What is the hidden score of each row? Scores go from 0 to 40, and 20 is about the middle. The score is a weighted sum of the row's numbers plus the product of two more (or one squared), each taken from its middle value.
tensor([-32,  28, -72,  87,  13,  23,  77,   1,  37, -95,   6, -32, -25,
         15,  37,  67]) ~ 17
tensor([-96,  21, -20,  15,  -3, -13,  49,   7, -11,  15,  10, -11,  10,
        -43, -37, -21]) ~ 37
tensor([ 16,  -7,   4,  59, -25, -36,  -1,  87,  21, -45, -69, -14,  19,
         -8, -28,  41]) ~ 16
tensor([ 16,  31,  -4, -24,  15,  24,   3,  -2, -32,  19,  12,  61,  12,
         -5,  28, -14]) ~ 26
tensor([ 56, -23,  -1,  39,  12, -13, -48,  34,  25,  23,  70,  -6, -37,
         31, -16,  23]) ~ 21
tensor([  3, -29,  18,  21, -57,   7,  -2,   4, -18, -11,   7, -22,   4,
         28, -12, -11]) ~ 18
tensor([-41, -40, -29, 127, -86,  37,  19,  41,  50, -32,  56, -69, -16,
          8, -50, -12]) ~ 22
tensor([-44,   2,   0, -13,  -7, -35,   0,  12,  31,   5, -13, -33,   7,
        -44, -46,  58]) ~ 22
tensor([ 32, -29,  16,   1,   3, -45, -69,  92,  26,   8, -46,  12,  28,
          1, -10,  52]) ~ 20
tensor([-35, -24,  11,   0, -34,  40,  10, -10,  13,   5,  41,  53, -19,
        -24,  36, -31]) ~ 16
tensor([ -8,  -6,  -1,  47, -18,  52,  24,   1,  13, -16,   0,   7,  33,
        -31,  27, -62]) ~ 13
tensor([ 68, -16,  32, -78, -24,   3,  -7,   6, -50,  66,  30,  63,   8,
         15,  53,  -4]) ~ 23
tensor([-10,  13,   6, -15,  -9, -27, -12, -12,  -8,  43,   3, -49,  -6,
         11, -35,   4]) ~ 27
tensor([ 10,   1,  29, -46,  45, -45,   9,   0, -26,   9, -47,   8, -11,
         66, -17,  -6]) ~ 29
tensor([  4,  21,  21, -44, -15,  17,  32,  11, -46,  16,   5,  21,  23,
         20,  47, -20]) ~ 29
tensor([ 15,  -5,  68,  14, -62,  13,   1, -20, -19,  43,  60,  15,  36,
         34,  39, -28]) ~ 21
tensor([-31, -20, -19, -11, -27,  -9,  22,  38,  31, -39, -55, -32,  33,
        -40, -25,  34]) ~ 14
tensor([  9,  -7,  -4,  26,  23,  13, -31,  21,  -6,  29,  14,  16, -13,
         18,   7,   1]) ~ 25
tensor([  1, -11, -20,  -5, -40,  51,  58, -46, -27,  -9,  60,  43, -38,
         33,  56,  55]) ~ 22
tensor([-38, -54,  -4,  24, -38, -54,  34,  25,  22,  38, -13, -50,  -1,
        -26, -53, -24]) ~ 15
tensor([ 67,  51,  10, -45,  33, -18,  -6, -12, -78,  15, -26,  11,  44,
         19,  24, -22]) ~ 20
tensor([ 93,  17,  19, -16,  36, -52, -50,   0, -29,  11, -22,  36,   7,
         43,  -7,  51]) ~ 21
tensor([-32,   3,  10,  32, -16,  26,  29, -17, -26,   7,  28,  -3, -17,
         66,  15,  11]) ~ 29
tensor([-28, -23, -32,  -1,  -5,  82,  31, -10,  10,  37,  33,  43,  12,
        -56,  42, -51]) ~ 17
tensor([ 26, -49,   7,  19,  24,  42,  -7, -29,  44,  -5,  -6, -11,  45,
        -44,   4, -12]) ~ 13
tensor([ -1, -16,  -6,  37, -33,  -8, -27,  30,  28,  -3, -29, -51,  14,
         -5, -59,  33]) ~ 18
tensor([ 19,  30, -15,  34,   1,   0, -12, -11,  12, -51,  24, -27, -17,
          8,  -4,  39]) ~ 26
tensor([ 11, -20,   7,  -8, -12,   2, -18, -26,   1, -18,  44,  18,   6,
         32, -15, -45]) ~ 18
tensor([  4,  48, -39, -32,   4,   1,  40, -47, -20, -21,  -4, -14,  23,
         27,  11,  49]) ~ 20
tensor([-85, -24, -39,  56, -37,  37,  11, -13,  33,  26,  64, -14, -13,
        -35, -34, -46]) ~ 19
tensor([-17,  20,  -7, -32,  62, -22, -44, -22,  15,  49, -12, -11,  18,
        -51,   3, -35]) ~ 19
tensor([ 24,  57,  15, -68,  66,  11,  -8,   2,  -7,   4,  -5,  31,  10,
        -23,  28, -66]) ~ 29
tensor([-53,  23, -34,  26,  37,   4,  56, -17,  14,  -4, -60, -27,  14,
          9,   9,   9]) ~ 21
tensor([ 15, -28,  19,  37, -22, -32,   9, -15,   6, -42,  38, -30, -49,
         82, -32,  56]) ~ 14
tensor([ -16,    6,  -13,   30,  114,  -63,  -57,  115,   75,  -15, -116,
         -41,   42,  -96,  -36,   -1]) ~ 17
tensor([ 62,  57, -12, -32,  36, -48, -84,  55,  -9, -31, -17,  59, -18,
         -7, -27,  77]) ~ 25
tensor([  7,  34,  24, -29,  64,   0, -26, -34,  32, -12, -45,  -1,   2,
         23,  -1,  29]) ~ 18
tensor([ 37,   9, -12, -48,  55,  47, -24, -46, -40,  12,  14,  21,   5,
         39,  46, -10]) ~ 20
tensor([  6, -21,  16, -70,  23,  10,  10, -26, -57,  50,  14,  46, -23,
         56,  39, -36]) ~ 28
tensor([-52,   8, -24, -51,  23,  10,  33,  -1,  23, -20,   0,  -5,  27,
        -59,  26, -56]) ~ 21
tensor([-56,   0, -30,  59, -11,  -7,  54,  37,  28, -15, -16, -26,  55,
        -99, -40, -80]) ~ 22
tensor([ 24,   3,  39, -33,  -6,   9,  22, -53, -15,  -6,   7, -40, -17,
         57,  38,  36]) ~ 29
tensor([  2,  -3,  16, -24, -74, -36, -52,  78, -14, -25, -17,  11,   3,
        -41, -39,  23]) ~ 21
tensor([ 64,   5, -46, -56,  26,  44,   4, -28, -56,  29,  13,   5,  30,
          1,  75,  41]) ~ 19
tensor([ -56,  -36,   15,   69,  -29,  -78,  -57,   78,   35,   23,  -45,
         -15,    6,  -54, -105,   10]) ~ 15
tensor([ 28,  36,  46,   0, -16,  14, -50,  30, -11, -34,  56,  51, -38,
         29,  12, -28]) ~ 29
tensor([-54,  16, -53,  28, -72,  46,  76, -83,  -7, -23,  15, -70,  33,
         17,   0, -11]) ~ 6
tensor([-10, -27, -86,  43,  46,  33,  20,  -7,  41, -52, -55, -53,  29,
         18, -12,  65]) ~ 14
tensor([ 53,   5,  13, -12,  14, -16,  16, -12,   5,  -7, -12,  13,  10,
         10,  20,  36]) ~ 19
tensor([ -4,  -1, -24,  -1,  21,  -6, -12,  20,  29,  20,   5, -25, -12,
        -10,   8,   8]) ~ 21
tensor([  26,   81,   -1,  -87,    3,  -89,  -95,  -50, -104,  117,   33,
         -17,  -14,   -9,  -91,  -22]) ~ 26
tensor([-45,  67, -30, -39,  99, -49,  60, -16,  31, -44, -87, -42, -55,
         41,  -2,  58]) ~ 22
tensor([ 17,  -9,  -6, -30,  34,  -8,  -7,   6,  26,  -7, -28,   2, -10,
          0, -10, -41]) ~ 18
tensor([ -2,   5,  -4, -48,  72,  23, -19,  12, -10,  11, -33,  15,  29,
        -39,  19, -42]) ~ 26
tensor([ 17,   2,  -4,  17,  23,  42,   6, -14,  17,  74,  61,  40, -52,
         -5,  54,  -4]) ~ 26
tensor([  4, -12,  11, -13, -56,  21,   8, -53, -38, -19,  20,   9,  22,
         75, -32,  -7]) ~ 12
tensor([ 80,  26,  47,  27, -27,  49,   2, -54, -51, -18,  94,  44, -48,
         89,  72, -42]) ~ 31
tensor([ 27,   1,  27, -19,  33, -19, -79,  21, -41,  72,  24,  40,  -4,
          2,  12, -61]) ~ 24
tensor([-27, -36, -12,  84, -38,  51, -15,  12,  69, -32,  31,   1, -35,
        -27,  19,  62]) ~ 12
tensor([  8, -34,  13,   5,  27,   8,   4,  41,  -9,  13,   8,  70, -19,
         -5,  16,  34]) ~ 38
tensor([  6,  -5,  -1,  -5, -21, -21, -24,  34,   0, -71, -20,  -7,  -6,
         27, -55,  36]) ~ 19
tensor([-35, -31,  19,  27, -77,   6, -49,  51,  15,  13,  18,  -6,  38,
        -70, -37,   2]) ~ 17
tensor([ 36, -14,   8, -36,  16, -44, -44,  25,  13,   5, -60,  -7,  44,
        -32,  -3,  -4]) ~ 11
tensor([  7,  10,  20, -30, -41,   4,   9, -37, -26,  31,  54,  -2, -43,
         49,   6, -22]) ~ 32
tensor([-27, -38, -42, -12, -37,  24,  61, -22, -38,   6,  10, -11, -11,
         41,  13,   2]) ~ 19
tensor([ 74,   1,  34, -19,   9,  -8, -46, -19,   9, -29, -22,  42,  28,
          1,  28,  24]) ~ 10
tensor([ -1,  51, -54, -44,  71,  36,  32, -54,  -3, -22,  -6, -16, -20,
          8,  34, -35]) ~ 25
tensor([ -1,  13,  68,  42,  -7,   0, -17,  -8,   9,  20,  24, -28, -14,
         12,  17,  -5]) ~ 29
tensor([ 36, -27,  11,  32, -20,  64,  36, -35,  -7,  62,  56, -14, -14,
         27,  63, -34]) ~ 25
tensor([ 58,  64,  39,  13, -21,  62,   5, -84,   4, -13,  21,  10,  24,
         29,  70,   5]) ~ 13
tensor([ 83,  16,  28, -60,  -7,  39,  35, -87, -27, -30,  40,  31, -37,
        123,  58,  33]) ~ 24
tensor([-59, -33, -21,  -4, -38, -48,  17,  -5,   0, -34, -85, -38,  85,
        -66, -87,  31]) ~ 11
tensor([ 62,  23,   9, -36,  -1,   4, -25, -30,   6,  52, -14,  12,  16,
          0,  23,  49]) ~ 14
tensor([-57, -19, -23,  40, -68,  45,  65, -12,  10,   2,  35, -20,  17,
        -18,  43, -49]) ~ 14
tensor([ 12,   4,   4,  -6, -14, -25, -30, -55, -46,  87,  20,   0,  24,
          4, -27, -62]) ~ 6
tensor([-43, -11, -31,  36, -38,   3,  28,   6,  24,   6,  26, -23,  21,
        -39, -22,  17]) ~ 20
tensor([ 27, -52,   5, -46,   1,  -8, -43, -25, -28,  53,   8,   0,  25,
          3,   2,  29]) ~ 16
tensor([-33,  -9, -18,  35,  43, -53,  16,  57,  40,   9, -80, -81,  17,
        -48, -59,  37]) ~ 20
tensor([-41,  22, -36,  41,  10,  77,  22,   8,  -1,  -1,  59,   9, -30,
          7,  52, -44]) ~ 27
tensor([-84, -44, -77,  55,  -3, -26,  67,  31,  77, -59, -89, -73,  11,
        -45, -54,  10]) ~ 2
tensor([ 52, -15,  59,  30,  -1, -25, -97,  36,   5, -15,  25,  35, -57,
         62, -58, -19]) ~ 23
tensor([-32,   6,  -3,  78,  -7, -15, -45,  69,  21,  30,  77,  12, -72,
         -7, -43, -16]) ~ 29
tensor([-38, -20, -43,   4,  87,  14,  40, -16,   0,   8,  -3,   4,  -1,
        -13,   6, -41]) ~ 35
tensor([ 35,   2,  16,   9,  26,  30,   1,   8,  43,  42,  38,  33, -82,
          1,  45,  44]) ~ 31
tensor([-21, -56, -31,  33,   8,  55,  81, -10,  64, -45,  12,  21,   1,
        -18,  52, -22]) ~ 8
tensor([-35,  -6,  23,  14,  34, -18,  45, -17,   8, -15,   2,  11, -47,
          6,   9, -27]) ~ 19
tensor([ 27,  32, -58,  -5,  -9,  29,  28, -57, -16, -31,  26, -29,  22,
         23,  12,  74]) ~ 19
tensor([ 11, -20,  11, -46,  85, -33, -32, -10,   0,  59,  -6,  -6, -15,
         22, -28,  -6]) ~ 27
tensor([ -5,  14,  -7,  38, -46, -47, -36,  37,   6,  -5, -31, -26,   8,
        -39, -49,  65]) ~ 17
tensor([ 17, -21,  45, -58,  38, -21, -57,  48,  15,  -7,  17,  58,   8,
        -21, -29, -55]) ~ 27
tensor([ 57, -23, -21,  -6, -13,  50, -20,  -4, -36,   5,  44,  42, -19,
          2,  26,   3]) ~ 21
tensor([ 53,  16,   9, -63,  79, -31, -36,  31, -30,  48, -33,  32,  11,
        -24,   5, -70]) ~ 27
tensor([  6,  31, -17, -61,   4,   7, -53, -12, -42,  -6, -38,  30,  28,
        -22,  42,  51]) ~ 6
tensor([ 28,  -5,  47, -22,  10, -43, -44,  56,  22, -23, -52,  23,  11,
        -35, -12, -14]) ~ 16
tensor([-25,  -5,  14,  -9, -11,  15,  40, -38, -18,  35,  49,  24,   0,
         -7,   3, -38]) ~ 27
tensor([-47, -59, -24,  -7,  16,  23,  39, -19, -16, -12, -38, -49,  18,
         -3,  -2, -69]) ~ 14
tensor([ -29,   64,  -40,   22,  -35,  -79,   47,   31,   45, -127,  -54,
        -116,    6,   -2, -111,   89]) ~ 31
tensor([-27,  16,  10,  35, -33,  33,  20, -48, -38,  67, 114, -25,  -9,
         -7, -23, -87]) ~ 35
tensor([ 16,  10,  36,  -8, -12, -25, -86,  -7, -13,  59,  55,  52, -22,
        -22,  -3,  -3]) ~ 21
tensor([ -16,  -20,   10,   26,   48,  -24,  -13,   46,   60,  -79, -119,
         -35,   31,   -7,  -49,   48]) ~ 11
tensor([-26,  -8, -35, -24,  48, -37, -46,  27,  18,  17, -18,  12, -29,
        -22, -26,  36]) ~ 18
tensor([ 43,  18,  49, -31, -19, -40, -65,  11, -26,  29,   5,  17,  10,
         29, -32,  -4]) ~ 21
tensor([ 31,   1,  -8,  63, -72,  51,  31, -49, -25,   5,  84, -21, -13,
         25,   6, -15]) ~ 30
tensor([ 17,  28,   8,  79, -16,  -7, -29,   6,   1, -29, -11, -46,  26,
         24, -30, -17]) ~ 16
tensor([ 45, -32,  16, -21, -10,  37,   5, -44, -43,  46,  28,  28,  18,
         19,  35, -74]) ~ 13
tensor([-31,  -9,   1, 110, -81,   5, -19,  59,  33, -15,  45,  -9, -34,
        -29, -32,   2]) ~ 24
tensor([ 16,  36,  47, -17,  11, -55, -18,  32, -18,  23, -37,  19,  12,
        -16,  10,  -4]) ~ 23
tensor([-46,  -5,   5,  -8,  22, -26,  27,  13,  22,  10, -17, -16,   7,
        -29,  -5, -53]) ~ 21
tensor([  9, -19,   3,  -6,  39,  23,  -7, -44, -17,  -2,  12,  -5,   3,
         30,   5,   8]) ~ 22
tensor([-19, -11,  -2,  -3, -22, -45,  19,  44,  34, -33, -62, -51,  25,
        -39, -52,  25]) ~ 17
tensor([-43, -33, -34,  19,   9,  14,  20,  19,  62,  -7, -17, -11,   6,
        -82,  -2,  26]) ~ 12
tensor([-30,  -7, -10,  12, -26, -24, -27,  89, -10,  12, -17,  11,  -1,
        -17, -39,  41]) ~ 32
tensor([  67,   34,  -18, -106,   37,    1,  -75,   12,  -91,   66,   11,
          91,   38,  -36,   30,  -62]) ~ 14
tensor([ -3,  -8,  15,  -6, -44, -10,  39, -30,  -9,   0,  -6, -24,  11,
         29,   4,  17]) ~ 17
tensor([-11, -48,   6,  42, -25,  32,  38,  -2,   8,   1,  57,  27, -31,
         15,  21, -23]) ~ 19
tensor([-37, -13, -26, -14,  -6,  41, 104, -40, -18,  -6, -15,  -8,  39,
         12,  29,   3]) ~ 29
tensor([  2,  56,  -9, -15, -22,  23,  44,  10, -29, -21, -11,  16,  20,
        -11,  11, -19]) ~ 20
tensor([-61, -74,  12,  43, -13, -49,   7,  56,  37, -15, -20,  -7, -26,
        -42, -53,  17]) ~ 2
tensor([  0,  45,   3, -18, -36,  33,  20,  -3, -21, -42,  23,  30,   2,
        -10,  31,  59]) ~ 25
tensor([ 17,  46,  24, -10,   1,  12, -29, -28, -22,  57,  64,   9,  14,
         -2,  29, -35]) ~ 25
tensor([-56,  19, -49,  11,  68, -25, -23,  39,  45,  33,  -4,   8, -12,
        -65, -10, -38]) ~ 24
tensor([  6, -33,  65,  10, -28,  30, -12,  -5,   7, -25,   9,  30,  10,
         34,  32, -69]) ~ 13
tensor([-30,   2,  17, -25,  71, -17, -26,  16,  14,  -3, -37,  -9, -37,
         19, -25, -14]) ~ 23
tensor([  6,  18,  34,  17, -17,  34,  29, -15,  36, -20,  58,  33, -32,
         24,   4, -16]) ~ 28
tensor([-27,  37, -66, -23,  16,  15,  47, -10, -35,  28,  20,   9, -13,
        -34,  -1, -67]) ~ 24
tensor([ 40, -11,  43, -32, -49,   3, -19, -58, -62,  71,  23, -20,  35,
         58,  12,  21]) ~ 11
tensor([ 63,  37,   7, -47,   2,   0, -29,  19, -42, -57, -19,  44,  -7,
         30,  42,  46]) ~ 20
tensor([ 36,  38, -17, -90, -11, -28, -25,   7, -31,   4,  25,  20,  26,
        -31,   1,   2]) ~ 25
tensor([-24, -38, -44, -33,  66,  38,  41, -41,  25,  43, -14, -11, -28,
        -27,  25,  -7]) ~ 18
tensor([ 74,  37,  69,  32, -76, -13, -97,  30, -31, -14,  59,  25, -38,
         46, -40,  -1]) ~ 39
tensor([-25, -50,  23, -24,  23, -46,   2,  62,  22,  54, -35,   8, -36,
        -36, -21,   9]) ~ 16
tensor([-11,  12,  23,   9, -60,  -4,  -1,  41, -15, -50,  12,  38, -33,
         43, -23,   3]) ~ 23
tensor([  2, -78,  -5, -15, -56,  23,  53, -23, -10,  62,   4,  18,  28,
        -18,  26, -65]) ~ 8
tensor([-35, -17, -19, -42,  18,  57,  27, -22, -13, -10,  23,  50,  -2,
        -43,  15, -60]) ~ 23
tensor([-22,   1, -83,  33, -34,  51,  77, -80, -36, -31,  71, -58, -32,
         97,  16,  51]) ~ 22
